(in the rows, 128 means zero)
Named turns come first, each shown by rows before and after it. Which turns, in which order, take the first row of each pair that follows to the second? Write the first one first, as in the answered first pair.
z_698:
[ 96  94 130 155 130 101  99 114 170 126 150 175 150 122 127 116 103 135
 147 143 197 141 138 131 125 111 136 104 128 152  98 133 152 111 161 135
  89 128] => [104  87 154 136 146 129  87 116 188 132 130 150 126 101 124 111 104 134
 141 121 188 149 123 130 113 117 122 114 133 142 103 118  86  85 158 110
 136 140]
[135 116 128 115 134 128 120 120 132 128 116 114 115 124 127 133 136 135
 144 118 134 126 122 125 132 137 130 137 126 130 114 129 103 116 112 141
 122 123] => [145 139 124 134 136 139 128 141 120 151 121 113 123 137 120 128 135 142
 128 121 120 131 126 133 110 126 129 143 127 118 132 119 106 117 123 119
 132 133]
[132 128 137 130 141 136 116 123 145 129 123 121 130 117 122 118 115 125
 126 120 137 139 129 134 112 127 120 141 140 123 122 118 109 112 129 109
 143 136] => [132 140 123 147 135 124 126 132 130 137 137 133 146 134 123 117 117 126
 123 131 133 135 135 139 110 120 126 134 141 120 127 121 147 127 135 112
 120 133]
[134 137 115 153 123 110 126 157 131 130 153 128 140 139 127 119 136 138
 121 139 129 133 126 141 127 123 126 127 130 130 134 125 151 134 153 122
 114 138] => [128 111 119 131 124 100 116 128 142 103 145 134 124 122 132 122 135 135
 141 140 147 123 126 125 147 136 128 126 125 150 110 134 140 123 138 144
 111 125]
z_322:
[106 157 121 158 121 108 118 160 114 140 142 118 135 140 103 113 125 159
 100 143 114 158 120 156  77  88 127 131 130  87 129 115 131 148 147  93
 119 155] => [ 95 110 132 149 134  82  92 119 153 103 139 139 120 102 106 107 119 161
 124 153 172 156 128 146 105 119 119 143 134 122  83 127 118 120 135 123
 106 147]
[139 125 123 139 133 124 122 139 133 124 131 139 128 128 126 124 130 138
 124 123 141 134 128 140 121 136 124 125 128 128 123 124 131 124 131 131
 127 125] => [136 119 126 123 128 124 124 129 130 115 127 138 120 128 125 133 131 134
 127 121 136 127 122 137 133 138 124 124 122 131 119 134 122 127 124 135
 127 118]
[133 128 116 138 114 116 134 122 127 111 137 108 127 145 133 150 137 138
 146 116 123 144 122 144 130 121 129 106 126 117 147 127 133 139 135 142
 100 124] => [134 129 115 153 116 115 133 127 132 112 146 113 135 142 130 146 139 142
 144 125 136 146 127 148 124 126 133 114 133 119 146 122 136 134 137 138
  98 131]
z_804:
[113  98 138 120 122  92 121 100 132 103 129 156 133  95 141 118 121 129
 157 142 171 117 135 126 149 153 136 116 129 166  86 141 137  98 125 145
 112 111] => [114 133 121 156 113  89 140 128 103 120 147 165 162 127 138 117 122 136
 143 157 155 117 150 139 132 131 147 112 131 150 113 136 188 126 142 137
  90 120]
[126 132 117 148 127 122 142 135  75 135 174 111 136 150 119 162 112 127
 126 151 121 110 142 150 118 137 108 123 157 130  98 126 138 160 120 136
 100 119] => [126 125 125 119 122 135 143 123  70 130 157 102 119 145 120 168 120 121
 133 133 103 103 129 141 131 139 108 114 150 129  99 135 105 156 106 143
 120 112]
[113 121 140  80  99 142 137 110 112 126 108 107  97 117 149 144 130 124
 145 103 106 115 100 116 152 136 117 113 114 123 123 143  98 141  95 118
 140 113] => [110  98 141 119 119 117 105 102 156 110 124 138 112  88 148 123 123 138
 147 130 173 131 118 122 148 157 102 137 134 147  92 127 110 106 106 123
 127 127]
Then:
(2 to 4 turns a pair)
[138 130 126 147 169 123 112 123 175 126 133 131 139 104 116  97 120 155
 150 139 178 141 144 111 120 121 120 143 130 148 115 138 110  94 143 130
 145 144] => [134 128 118 147 165 115 116 118 172 123 138 136 138 103 118 102 117 152
 153 144 184 138 147 110 126 122 123 146 127 146 109 143 124  96 140 141
 131 139] | z_698, z_698, z_698
[146 136 129 153 150 154 129 153 133 160 114 134 137 134 116 114 124 140
 112 128 135 139 124 146  92 140 122 140 138 126 145  92 113 125 142 102
 151 135] => [142 122 139 136 154 156 121 141 148 153 109 130 127 119 116 115 125 137
 118 126 143 138 116 141  97 146 119 143 137 131 137  94  95 113 137 104
 163 131] | z_804, z_804, z_804
[140 160 137 181 126 150 138 169 118 163 125 123 147 154 135 118 120 137
 111 125 101 138 136 139  84 106 130 148 148 107 159  97 156 117 151  85
 137 153] => [137 107 168 119 135 160 113 124 156 128  91 105 101 106 139 126 122 131
 135  99 118 132 116 117 114 138 117 149 145 127 121 110  70  76 124 103
 175 141] | z_804, z_804
[119 119 109 132 123 105 131 104 127 114 145 147 139 126 129 133 124 133
 147 138 144 122 142 124 147 128 126 124 122 130 119 149 160 138 133 154
  97 126] => [123 128 117 102 112 126 146 106 108 118 130 121 118 134 132 147 130 122
 144 117 105 113 125 120 151 121 132 112 114 114 137 155 138 146 123 146
 115 118] | z_804, z_322, z_804
[123 105 112 135 120  85 116 109 136  90 105 153 149 118 114 122 126  98
 154 145 147 130 145 124 140 143 141 119 127 142  97 148 167 126 103 150
  84 131] => [147 148 123 164 134 134 125 169 134 141 107 120 154 135 102 111 128 107
 107 127 106 153 136 139  82 121 130 140 138 100 141 108 129 118 125  77
 140 164] | z_698, z_698
[128 123 163 151 157 132 105 134 157 155 124 116 111 126 131 138 139 135
 119 115 134 139 137 134 155 114 130 180 155 117 158 106  65 111 141 113
 163 155] => [128 121 167 122 150 141 112 125 146 151 118 107 102 130 131 146 140 128
 123 106 112 131 128 128 164 115 137 166 150 117 163 120  58 118 133 122
 169 145] | z_322, z_322
[112 114 115  82 125 101 145 138 106  91 118 123  98 157 120 144 129  82
 128 122 111  56 101  93 144  98 148  85 104 139 165 142 137 145 113 138
 101 108] => [126 118 117 174 166  91 110 177 160 113 154 148 134 137 117 101 121 111
  95 154 185 101 129 115  93 109 124 138 145 143 156  94 147 107 154  95
 119 154] | z_804, z_804, z_698, z_804
[123 124 112 125 107 100 135  99 115 116 130 143 165 139 134 141 107 102
 141 125 129 100 145 137 147 130 162 134 129 139 134 158 188 151 134 161
  79 111] => [127 133 109 139 111  99 138 111 113 127 134 146 170 144 130 137 106 105
 139 128 132 109 147 141 137 129 160 135 133 137 141 149 198 154 144 152
  79 117] | z_322, z_322
[115 148 120 132 103 123 143 117 115 134 132 138 140 152 135 127 129 103
 129 133 104 106 131 141 135 113 154 118 132 122 133 152 166 151 121 150
 107 127] => [113 129 124 141 113 111 125 101 140 118 139 153 146 129 138 113 123 108
 136 141 141 112 137 140 142 130 148 131 138 140 111 151 164 133 121 161
  99 130] | z_322, z_322
[106 120 135 135 137 152 163 157 138 162 135 124 126 175 132 162 118 116
 119 136 110 124 131 134 131 116 145 161  96 111 164 117 121 150 127  99
 154 145] => [ 96 108 120 145 134 118 160 142 138 143 152 149 144 173 136 158 110 120
 137 157 141 119 147 130 151 119 151 156  98 128 145 135 165 159 122 130
 112 134] | z_698, z_322
[117 130 112  97 109 119 136  93 120 116 119 132 134 143 122 138 134 116
 153 129 119 103 136 113 152 114 145 100 124 138 119 150 146 136 117 172
  93 105] => [131 126 139  94 137 156 112 107 154 132 100 100 114 117 115 123 137 126
 128 108 118 126 121 113 124 121 125 127 133 125 125 119  68  99 120 127
 158 130] | z_804, z_698
[162 156 100 135 143 119 167 139  74 123 148 154 135 186 126 129 130 102
 151 165 120 122 149 146 134 142 167 104 138 129 122 115 170 165 170 122
  95  87] => [172 159 103 165 160 123 155 152  95 132 154 156 145 175 122 118 131 111
 134 170 146 140 156 154 110 146 154 124 154 129 122  97 165 146 184 101
 109 105] | z_322, z_698, z_698, z_698
[134 150  97 155 114 102 142 138  96 139 158 155 159 156 124 131 131 131
 138 163 132 116 145 126 130 104 155 121 112 130 123 139 195 166 135 140
  78 123] => [129 142 103 114 103 116 151 121  86 134 141 143 136 159 125 148 135 120
 152 145 104 100 132 113 148 106 159 103  98 131 126 155 173 174 118 153
  82 108] | z_322, z_804
[109 108 137  90 148 118 115  90  83 110 100 103  72 144 106 162 104 138
 155 116 132 121 109 126 197 161 158 131  94 144  98 152  99  95  92 149
 135  97] => [134 150 140 176 176 141 108 160 105 165 124 102 108 149  97 129 101 162
 101 130 144 163 126 157 124 149 134 174 125 118 132  96 100  74 138  76
 172 153] | z_698, z_322
[178 137 151 139 134 184 122 141 162 162  97 110 126 129 141 119 138 123
 127 120 116 142 106 138 108 107 123 178 149 115 141  76  66 120 125  51
 167 153] => [160 150 131  88  90 170 163 120  97 151  90 112 122 170 148 154 146 103
 152 115  60 103  99 129 151  86 155 127 121 111 157 118 120 178 102  97
 117 110] | z_698, z_804
[144 140 129 117  97 161 131 142  99 138 110 120 138 150 102 128 120 126
 110 108  86 127 126 146  96  98 170 124 110 119 133 134 142 138 149 102
 141 136] => [144 128 140 105 101 168 126 136 110 134  99 115 123 134 103 129 120 125
 109 100  91 127 120 139 101 106 166 128 112 122 125 133 113 127 142  98
 154 138] | z_698, z_698, z_698
[115 130 117 140 130 105 130 127 125 120 140 160 154 132 124 131 124 122
 144 157 150 119 147 133 144 121 137 117 136 142 138 161 190 150 139 164
  77 107] => [116 142 118 126 120 117 145 128 107 127 134 148 149 149 125 140 125 120
 143 146 117 111 138 134 144 111 141 105 124 131 154 168 187 164 133 157
  82 106] | z_322, z_322
[127  83 102 162 147 134 121 136 107 116 120 143 158 125 123 111 131 141
 121 124 137 140 170 138 106 130 106 140 126 139 135 115 101 100 162 124
 144 143] => [116  81  89 150 134 121 136 120  83 106 125 154 161 140 127 127 130 132
 137 131 130 125 170 132 133 125 119 121 117 145 130 136 137 123 154 158
 109 123] | z_804, z_698
[113 147 113 154 102 100 125 123 109 137 127 135 144 148 119 136 126 124
 151 143 120 119 128 131 158 148 163 116 112 131 137 141 169 161 120 144
  96 117] => [114 144 121 126 100 114 125 118 104 136 112 119 128 142 120 144 127 117
 155 127  99 114 116 121 165 144 164 111 107 128 140 149 147 161 110 143
 111 110] | z_322, z_804
[124  96 135  86 144 125 127  92 145 105 112 143  91 123 166 114 149  92
 114 132 161 123 134 114 148 152 110 107 106 126 114 148  96 127 124 120
 146 123] => [134 119 134 130 156 136 121 126 158 128 126 142 110 125 162  95 145 106
  87 142 170 147 142 129 108 149 100 125 121 115 131 119  97 114 147  85
 163 148] | z_698, z_322
[133 117 123 146 156 113 113 111 147 107 138 134 132 114 131 119 134 143
 121 150 166 123 144 140 114 151 110 128 134 139 121 137 115 110 134 121
 114 132] => [137 132 117 161 156 118 122 128 137 123 147 133 141 128 127 119 130 145
 112 154 157 127 147 149 104 142 112 130 138 132 134 130 126 119 142 115
 108 138] | z_698, z_698
[131 118 112 134 127 105 135 121 105 109 147 141 135 157 129 135 132 119
 142 138 140 111 132 117 158 138 131 109 120 128 130 144 195 142 122 154
  93 110] => [132 115 119 102 117 122 142 115  96 106 129 122 114 153 131 145 138 109
 146 117 112 104 119 110 166 137 132 100 113 124 135 153 163 142 111 156
 112 104] | z_322, z_804
[144 112 151  98 125 142 130 111 124 110 117 128 113 116 106 127 136 125
 136 125 107 114 117 106 149 141 102 114 124 141 132 130 110 123 120 136
 135 135] => [143 113 144 101 120 129 137 107 118 107 125 139 114 123 109 126 136 127
 144 132 110 107 121 109 155 143 110 108 121 143 127 138 132 130 116 153
 118 125] | z_698, z_698, z_698
[141 134 134 111 134 157 135 131 123 141 107 105 112 126 125 131 134 120
 120 108  98 124 114 126 118 126 128 131 127 115 149 121  90 124 122 115
 150 133] => [133 145 109 130 121 130 152 131  98 136 128 128 133 152 130 134 131 120
 128 129 105 115 128 131 125 118 144 121 122 124 150 132 160 152 123 137
 101 125] | z_698, z_698, z_322
[111 132 141 122 148 137 107 137 171 108 125 140  97 141 124 114 136 146
 155 151 143 150 135 124 116 145 143 130 120 118 128 105 111 102 116 129
 129 152] => [106 137 127 127 145 122 112 139 160 106 134 156 108 152 126 117 139 147
 164 160 149 142 145 125 122 143 149 125 120 121 129 113 142 119 118 142
 104 143] | z_804, z_698
